In the data rows, the value 128 means zero.
Here are some points, each followed by its number:
[128  95 178 135 126 155 148 133 139 145 130 114 121 155  95 125 144 101  99 115 123  86 165 110 143 139 136 119 151 108  86 118  76 120 123 135 132 129 137 111 131 136  99 136 110  85 129 113] 0
[139  91 116 112 107 102 131 117 130 124 169 145 111 140 137 160 154 118 125 107 129 116 119 166 150 158  99 131 164 147 167 168 123 158 142 116 133 134 129 169 162 148 120 143  99 139 147  91] 1
[ 99 150 123 136 120 169 145 127 105 107 136  77  97 165 133 104 133 156 134 129 113  82 150 110 116  82 120 114 132 143  96 129 125 145 166 162 148 137 146 104 159 151 102 131 150 119 156 107] 2
[133 135 100  75  95 111 167 116  96  85 127 122 117 121 107 123 132 147 134 158 140 107 125 169 102 154 118 102 149 131 193 157 139 131 130 109 112 118 131 118 145  90 121 127  91 174 104 104] 3
[107 121 118 138 108 136 133 135 121 135 148 127 118 128 112 125 116 132 151 143 116 106 133 122 125 120 122 133 158 153 110 126 129 139 151 121 134 150 120 141 138 154  99 110 123 118 139 108] 4
[152 112  95 105 110 106 144  95 125 135 177 138 142  78 104 115 132 109 145 153 151 126 102 172 119 141 135 128 147 156 200 143 168 119 114 107  93 117 100 145 105 100 131  82 105 147 108 150] 5
[154 113 145 146 129 129 139 127 135 123 171 124  73 128 136 139 147 100 117 116 145 102 167 138 149 140 125 124 157 176 154 138 112 162 118 150 163 129 108 130 162 147 107 140 166  81 178 101] 6
[147 126 164 123 149 119 135 147 156 154  79 158 135 121 109 113 106 118 122 144 120 139 131 128 125 160 134 128 122 113  77  99 117 115  89 102 145 139 129 143 108 117 104 127 114 109  84 117] 7
[158 116 103 107 160 105  98 145 194 138  69 164 104 109 175 168 107 105 118 109 134 134 113 136 125 124 159 108 144 150 124 113 137 171 104 102 185 125 115 125 153 149 140 137 146 111 137 136] 8
[131 109 162 132 128 102 171 127 173 150 121 174 116 111 113 122 135  85 111 101 163 127 160 137 150 170 127 133 150 168 132 136  93 129  83 120 167 152 123 103 146 133  92 160 135  96 132 103] 9
[107 153 133 149 126 109 129 142 106 117 145 133 153 141 148 113 106 156 172 128 108 170  80 131  97 128  79 147 109 131 122 121 170  84 154 126 112 167 125 135 105 144 113 134 144 183 138 136] 10
[126 114 162 117 163 124 129 124 134 140 135 129 130 113 101 163 145 132 115 137 125 144 143 150 151 156 127 127 128 134 106 111 110 112 107 122 121 118 129 126 119 117 144 138 119 105 124 101] 11
[125 121 116  95  97 112 135 117 102 117 121 132 164 104 102 146 123 166 154 183 130 137  98 155  96 139 112 125 141 118 168 107 146  90 136  87  98  97 106 157  98  93 156 103  67 165  55 131] 12
[119 127 104 117 116 130 100 127 102 103 152 120 128 132 137 138 146 159 130 133 113 139 119 113 141 155 116 131 115 104 128 157 136 141 141 135  85 135 142 141 121 116 148 126 109 148 142 134] 13
[109  99 157 114 149 127 163 110  92 114 119 123 111 152  87 142 155 146  87 149 118 111 162 130 146 149 147 105 114  94 114 118  77 127 105 119 118 100 161 121 135  88 138 146  80 105  96 102] 14
[123 114 161 149 130 125 125 142 137 146  86 142 137 162 132 113 121 100  96 107 150 139 138 106 131 111 149 137 121  98 129 113  91 106 117 133 140 135 153 115 139 146 152 145 130  98 126 155] 15
[127 128 163 125 155 122 137 107 126 123 138 132 145 118 112 138 152 135 119 153 137 145 137 140 141 140 111 129 119 145 114 108 117 110 114 120 122 109 122 124 112 121 136 135 114 113 121 104] 16
[134 149 130 123 108 132 145 128 127 115 120 139 135 128 127 118 139 116 139 139 140 118 135 141 101  97 132 118 123 139 149 141 144 120 123 134 136 116 124 113 121 133 127 127 149 134 126 127] 17
[142 160 117 108 139 121 138 135 157 134 106 142 134  83 147 141 128 119 151 148 154 130  91 137  98 109 127 107 130 151 141 122 164 108 127 118 148 129  87 112 137 147 120 115 147 153 125 123] 18
[147 150 111 135 136 145 128 111 137 125 131 106 109 122 150 106 121 111 139 121 141 104 145 116 117 113 164 127 118 126 160 147 145 163 111 154 141 108 108  97 131 132 133 108 173 114 141 129] 19
[134 129  96 113 128 133 118 129  93 100 160 114 110 139 135 138 138 172 144 147 107 128 129 120 162 144 114 121 130 111 154 147 131 134 149 142  87 125 148 147 123  99 143 118 113 142 131 136] 20
[101 161 181 156 136 139 143 155 101 121 118 120 158 173  99 103 122 147 138 127 105 141 142  94 118 123 111 133  90 102  63 109 105  87 123 153 112 142 146 104 125 116 114 145 135 121 115 129] 21
[133 130 117 142 143 127 125 116 120 106 165 125 126 124 159 134 161 144 135 116 138 131 142 132 144 121 118 124 106 131 146 159 138 147 129 163 130 112 118 130 144 133 150 131 172 128 195 115] 22
Which two points above are nearest to each new point? Their numbers follow each, nearest first.
[ 88 139 115 169 102 131 116 128  96 134 176  98 160 133 135  97  95 146 156  99 108 158 102 113 124  98  96 162 108 118 107 133 149 111 185 144 116 167 141 140 101 140 123 106 130 178 141 161] ~ 10 13
[124 119  99 108 138 154 116 139 141 132  79 113 135 107 111 135 103 152 118 145 125 130 104 126 106 126 143 104 126 117  98  92 131 121 119  89 128 103 129 131 106 101 118 123  98 129  89 144] ~ 7 16
[150 140 150 115 159  92 160 127 130 118 127 153 114 121 126  96 119 119 135 126 153 131 145 135 113 156 118 117 125 155 171 148 141 145  83 139 134 122 135 117 112 104 119 150 167 131 128 113] ~ 17 19
[107  96 129 138  91 145  99 124 102 119 170  96 137 135 105 133 137 138 135 107 122 135 103 120 151 147 127 159 135 106 142 120 107 108 165 122  96 127 135 157  99 147 162 112  99 137 126 163] ~ 13 20
[130 129 113 105 136 140 118 122 143 130  92 121 121 122 113 135  97 127 118 145 114 116 122 120 116 118 152 114 119 120 118  99 133 137 113 107 126 116 140 134 110 107 132 116  91 119  93 136] ~ 7 17
[131 169 155 126 149 128 181 115 106 109  97 130 123 173 142 102 158 133  85 111 144 143 184 130 114 125 133  98 103  59 168 157  79 128  96 169 137 106 159  82 151  92 146 145 156 111 133 129] ~ 15 14
[108 101 147 130  83 143 165 107  99 114 151 112 114 178  99 135 172 131  87 105 128  92 162 138 146 124 115 110 164  98 163 149  56 122 134 147 124 136 153 106 179 139 131 151 100 109 154  98] ~ 0 14
[169 141 117 113 174 142 109 145 160 146   6 124 108 116 140 140  68 131  92 169 123 117 117 110 103 121 195 114 103 129  93  79 126 154  89  90 166  76 149 113 114 103 129 126 118  88  60 150] ~ 7 8
[132 126 102 111 143 155 118 128 134 118  81 114 121 114 131 127 104 133 120 148 116 115 130 119 116 127 147 117 127 107 106  94 136 143 119  96 133 104 142 117 124 100 124 114  88 124  90 136] ~ 7 17
